Families of rows that turns and mirrors carry onto each other, the same ones carrying the whole set onto itself: the rest of each named row's family, in list order
4 families of 8 rows
Megu: [ 17 -11  19  -7  10   1  14 -17   1  -2]
ditu: [-22   7 -18   1  -8 -12 -13  18  -2  20]
Zes: [ -8 -25 -10   7  10  11  12   6 -16   2]
fiboz: [-25   5 -14  -3  -8 -16 -22  17 -10   5]
pir: [-23  -8  24  -3   8 -20  -3   8  12  -2]
Meguk: [  1  22  15  -8 -18 -13 -18  -2  15   6]
nos: [  4 -20  -1 -19   3   6 -23   9  15  -7]
Muk: [-16  12   9  15  -2  -9  12 -10 -18  21]
Zubu: [-20 -13  17   9  14 -18  -8  -5  12  -7]
pel: [-24   9 -20  -4  -9 -13 -20  12  -7  11]
Delur: [ 16   6 -21  -4 -11  14  -3  -8 -15  11]
gope: [-11  15   7  17 -11  -7  17  -5 -16  16]
Dibaz: [ 12 -16  -5 -20   5  -2 -24   7   9  -9]
lopi: [-18  12  13   8  -6 -10  13 -15 -12  22]
bor: [ -1  23  15 -19  -9   1 -21  -7  10   9]
Dob: [ -5 -25 -12  14   5  -8  14   6 -13  -1]
Fedam: [  3  27  15 -19  -5  -6 -16  -6   9   1]
vuv: [ 18   9 -15 -13 -12  11  -1   8 -10  18]
zan: [ -7 -29 -14   5  10   3   4   2 -19   5]
vofi: [  4  27  17 -11  -7 -14 -16  -4  10   5]
Bug: [-25  -1 -10  -4 -14 -12 -15  23 -10   6]
nuf: [-25 -11  21  11   5 -12  -5  -4   8 -10]
kav: [  3  -8 -11 -16  11   6 -19  17   6 -14]
gilo: [ -9   5  14  11 -15 -11  13 -17 -11  24]
nug: [ 11 -14 -14 -19   7  -2 -18  10   7 -14]
teped: [ 16  10 -14 -16 -11   8  -4   2 -21  19]
lipet: [ 16   7 -15 -13 -14   9   0  -8 -21  13]
goko: [ 18  -2  17   2   6  11   9 -20   9   1]
Gazof: [-24 -10  15   1  15 -20  -6   2  16  -5]
sodib: [ 16 -10  21  -6   4   7   7 -18  -2 -12]
tov: [-10 -28 -17   7   6  -5  11   0 -15   8]
mut: [ 21  -7  17  -3  11   5  11 -19   2   6]

Same family as vuv: Zes, Meguk, nos, gope, Bug, nuf, goko
Same family as Delur: ditu, pir, bor, Dob, kav, gilo, sodib
Same family as zan: fiboz, Muk, Zubu, Dibaz, vofi, teped, mut

Families of rows that turns and mirrors carry onto each other, the same ones carrying the whole set onto itself: the rest of each named row's family, in list order
3 families of 5 rows
rine: [-12 -27  23 -13  -6   8  33   0  -8  14  -6   1]
Popu: [ -7  -2  11  -7  20   6  37   9 -11 -15 -16  -7]
norok: [-13  -1  14  -6 -25  12  -6  27  -4  19  -3  20]
kob: [-30 -15  -1 -16 -26   7   6  18  12  17   3  20]
manil: [ -5  -3 -23  -3  13 -10  -9   3  -7 -20 -15  -2]
Bimaf: [  1  12 -14 -14  14 -12  -1  -2  15 -10 -24  -6]
suro: [  4 -14  -5   3   9   5  25  -3 -24 -14  -5  -5]
rog: [-25 -22  23 -13  -5  12  31  17 -10   8  -4   8]
Vopi: [ -9  10 -11 -17 -15  -5 -12   7  26  13 -14  11]
resot: [ -1 -12   8 -11  20  -4  27  -7  -7 -10 -20 -14]
Gen: [-16 -13  11 -15 -28   8  10   8  12  29  -2  15]
Boleg: [-14  10 -28 -14 -13  -2  -4  10  22   2  -7  13]
bar: [  0  18 -21  -8  16  -2  14   4   8 -16 -17  -3]
zabe: [-14   6 -10  -9  -8  -5 -26  22   7   0 -12  14]
Gigeb: [ -2 -12  18   3 -12  18  26  11 -23  12   2   9]

Same family as norok: manil, suro, zabe, Gigeb
Same family as rine: Bimaf, Vopi, resot, Gen
Same family as rog: Popu, kob, Boleg, bar

Families of rows that turns and mirrors carry onto each other, the same ones carrying the whole set onto itself: the rest of each named row's family, in list order
6 families of 3 rows
mav: [-14   9 -22  -9  18  -9  -5  30  -8 -12 -12   1  11 -13   5]
bup: [ 13   7  16  -3  21   7  20  13  13  20 -12 -17   7  -7  17]
Sagi: [ 19  15   2  10  22  -3  26 -10   8   7   6   2  18  10  15]
dinob: [-12  -7 -33  -6   5  -5  -5  32  -5   5  -8 -16  -5  -1   5]
Vedid: [  3  -5  -3  20  -7 -13   3 -25  -2  -3  14   2 -24 -15   0]
toduz: [ -4  -3 -26   6  19 -18   1  23 -20 -17   7   8   4  -7  12]
vabon: [-11 -20   6   7 -16  13  -5 -10   7  16   5  -2 -23  -9  13]
kab: [  0  -5 -25 -18  19   2   4  31 -18 -12   3 -10   6  -2   2]
bub: [  6  21  24   5  11   3  22  -9  17   7 -13   6   1   9  11]
muvos: [ -5  -5   2  11 -16  16  -8 -11   0  -5  20   8 -26   6   3]
Gab: [ -3 -19  -4  -3 -13   9  -3 -15  -7  -3  16  -7 -27 -11  -6]
vibek: [ 20   6  16 -10  17  18  26  -9   7  10   5 -12   9   3   8]
Duf: [22 21 26  4 23 13 18  7  5 -1  3 -5  1 -1 12]
romu: [-16  -3  -7   6 -18  -1 -11 -20   6   0   1   3 -22 -17  -6]
Timod: [-18  -3  -1  10 -18  -7  -7  -9   0  -8  -3  11 -31  -4  -3]
Bos: [  4  18  16  -1  14  11  17 -11  20  13  -9   3  18  -1  14]
koz: [-11  14 -17  -4  18 -14   4  33  -7 -14 -17   5   4   7   5]
ror: [  2  14 -30  -2  12  -6  -3  31 -10 -14   3 -12  -7   7  -7]

Same family as ror: muvos, Duf
Same family as Sagi: Vedid, toduz
Same family as bub: Timod, koz
Same family as vabon: bup, dinob

Families of rows that turns and mirrors carry onto each other, the same ones carrying the whole set onto itself: the rest of each named row's family, in list order
3 families of 6 rows
ged: [ 21  12  -7 -28 -39   6 -16  13 -23  10]
nemu: [ 50  18 -15   6 -41   0 -10   4  -7  22]
Sumon: [  5  15 -38   8 -23 -28   3  18  -2  22]
Sem: [ 31 -15  -5  16 -27  -5 -16  15  -9  48]
nolo: [  7 -12 -26  -3 -25 -27 -22  11 -27   4]
zubat: [  6  15 -40   9 -17 -21   7   8  -6  17]
vug: [ 27 -13   4  11 -19  -6 -22   5  -1  41]
nebi: [ 47  13 -14   7 -50  -7  -6   6  -2  23]
rufe: [  9 -12 -20  -1 -17 -19 -23  15 -25  -1]
mumo: [ -2   3 -13 -11 -15   1   1  14   2  50]
fomo: [  8 -12 -29  -6 -16 -16 -31  16 -15   3]
Rure: [ -2  14 -40   9 -22 -16   3   2   0  17]
lamuf: [ -4  15 -13  -5 -22   2  -4   7 -10  54]
popel: [  0   9 -20 -14 -14   1  -2   8  -5  53]
bevo: [ 28 -17  -6  11 -24 -10 -23   9  -2  49]
runun: [ 27  11 -10 -33 -33  -4 -19  13 -22  10]
puza: [ 24   8 -20 -28 -38   8 -13   8 -29  13]
semik: [ 51   7 -11   3 -43 -11   3   6  -7  20]

Same family as nemu: Sem, nolo, mumo, Rure, runun
Same family as bevo: ged, zubat, nebi, rufe, popel

Families of rows that turns and mirrors carry onto each other, the same ones carrying the whole set onto itself: the rest of each named row's family, in list order
5 families of 6 rows
bazo: [-13  18   8 -13 -19  20  -1  10 -32  10  -4   2 -10 -23  -3  31   8  -8
 -23  -4  -6   4  15 -29  17]
Sabal: [-12   3  21  -7 -13 -11 -27  12 -12   7  29  14   8  18  -6  15   5  -5
 -10   7  -6   6  -8   2  22]
mabus: [-20  18  -2   2  15   1  -6  -2  16  16   5  -2  -2  24 -20  -8 -13   3
   5  14 -17 -19 -29   3   8]
kip: [ -2 -10   0   2 -19 -11  10   0  -3  -7 -14  -3  -8   7 -21  -4 -25  -4
 -18   5  16   1 -16   8  11]
bavot: [-14   9  12   2 -14  -9   6   3  -2 -10 -16  19  -2  16  -6  -8 -25   3
 -14   9  15   3 -28   9  12]
Lupa: [-15   3   4  -7 -12 -14   8   9   6   9 -20  16  -3  12   2  -2 -24   5
 -10   6  29  -4 -26  -6  12]
delu: [-14  -5  24  10 -10  -2 -15  -1  -7   6  27  26  -1  23  -7  -1   1   3
  10  -1  20 -10  -5 -16  19]
zute: [  3  -2  15  11  -5  -4 -17   5   7 -12  23  30  -2  17 -12   6   2 -11
   0   4  -3  -2   6  -6  25]
Rifik: [-33  26  -5   0   8  17 -16  -1   5 -10 -15 -19  -3 -11  25  15   4  -3
   9 -18   3  -1  10 -24  36]
pidef: [-18  15   0  -7  15  -2  -9  -6  23  22  15   2  -8  17 -19   3 -15   4
  11  17  -2 -24 -23 -16  12]
Zem: [-21  21   1   7   2  16  -3  12 -10  11  10 -36   2 -16  10  15  -3 -16
   5 -17 -21  -6  16 -25  28]
nuse: [ -4  21   4   8   4  10  14 -36 -17   4 -16  -6 -11 -27  11  10 -15  11
   6 -10  -6 -11  15 -26  16]
gusas: [-19  32  -9 -16 -16  20  -2   5 -34   6 -14   4 -15   1 -21  22  13   8
 -17   2   1  -2   5 -42  19]
Nefe: [ -8  15 -14 -10  24  12 -14   1  17  27   9  -4   0  13 -18   0 -23   9
   9  11  -9 -13 -18  -5   6]
Pupir: [ -4  35  -3   1  -3   6  16 -15 -24   1  -7  -8  -5 -36   8  17 -33  -6
  -8  -3 -13 -12   7 -22  11]
mub: [ -4  25 -10  -9 -24  14  -3  11 -29   1 -21   2 -14  -8 -12  11  22   6
 -14   0 -11  -8  18 -30  11]
Kof: [-12  28  -7  12  12  12   3 -41 -31   2 -13   0  -5 -18  15  11  -8  13
  -2  -8   4 -19   6 -26  10]
mem: [-16   1  26   8  -3   2 -17  -2  -7  -1  23  28   3  28 -11   2   9  -2
   3   4  -2  -4  -9   2  20]
lozi: [-11   3  -3  -9 -18 -12   2   4  -6  -4 -17   8   4   6 -11  -4 -35   6
 -12  -1  27  13 -21  -4  15]
Pige: [-31  23  -5   0   7  23  -5  16  -5 -11  -5 -27 -11   2  21  16  -4  -6
  18 -13  -1   2   8 -20  39]
reka: [-10  25   7 -10 -18  23   2  -6 -17  12 -20  -2 -19 -13 -17  22  15  12
 -19  -1  -2   1  20 -39  19]
Derup: [-11  17  -2   2   7 -10 -15   8   2  16  21 -17   8  15   0  -5 -27   2
   3  10 -24 -12 -21   1   8]
rabu: [  5  30  -9   6   7  -2  16 -32 -20  -3 -16  -4  -6 -21   9  22  -5   1
   4   7 -11 -17  11  -8  22]
dosel: [ -8  -4  20   8   2   2 -26  -2 -11  -1  30  28  -3  23  -8   9  -3   1
   6   1   6   6   2 -17  25]
zoz: [-23  36  -2  -6 -13  27 -12  -4 -19  -1 -17  -7 -18  -6 -18  24  12   7
 -20   4  11  -4  13 -36  16]
Rezeg: [ -3  33  -8   3  10  10  15 -33 -31   2  -9   5   3 -18  11  18 -19   8
  13  -5   2 -16   5 -13  20]
Sumez: [-24  19   4   0  -2  20  -3   5   6   2 -14 -27  -8 -15  13   8   3  -1
  12 -20 -11   3  21 -31  36]
boluv: [-22  14  -2   0  -5  14  -8   5  -6 -18  -4 -36 -19 -10  10  10   7  -8
  20 -12 -12  -7  12  -9  32]
Vogup: [ -2   0 -13  -8  15   4 -11   1  18  17   6   1  -4   6 -17  -6 -10   1
   3   2 -23 -24 -18   2   1]
teg: [ -5  15  13  -7 -21 -16  -4   1 -15  -3   1   8  -1   0  -5   4 -36   5
 -16  19   5   1 -24  12   1]

Same family as mabus: bavot, nuse, mem, reka, Sumez
Same family as Zem: bazo, Sabal, Pupir, Derup, teg
Same family as Kof: Lupa, delu, Rifik, pidef, zoz
Same family as dosel: gusas, Nefe, lozi, Pige, Rezeg

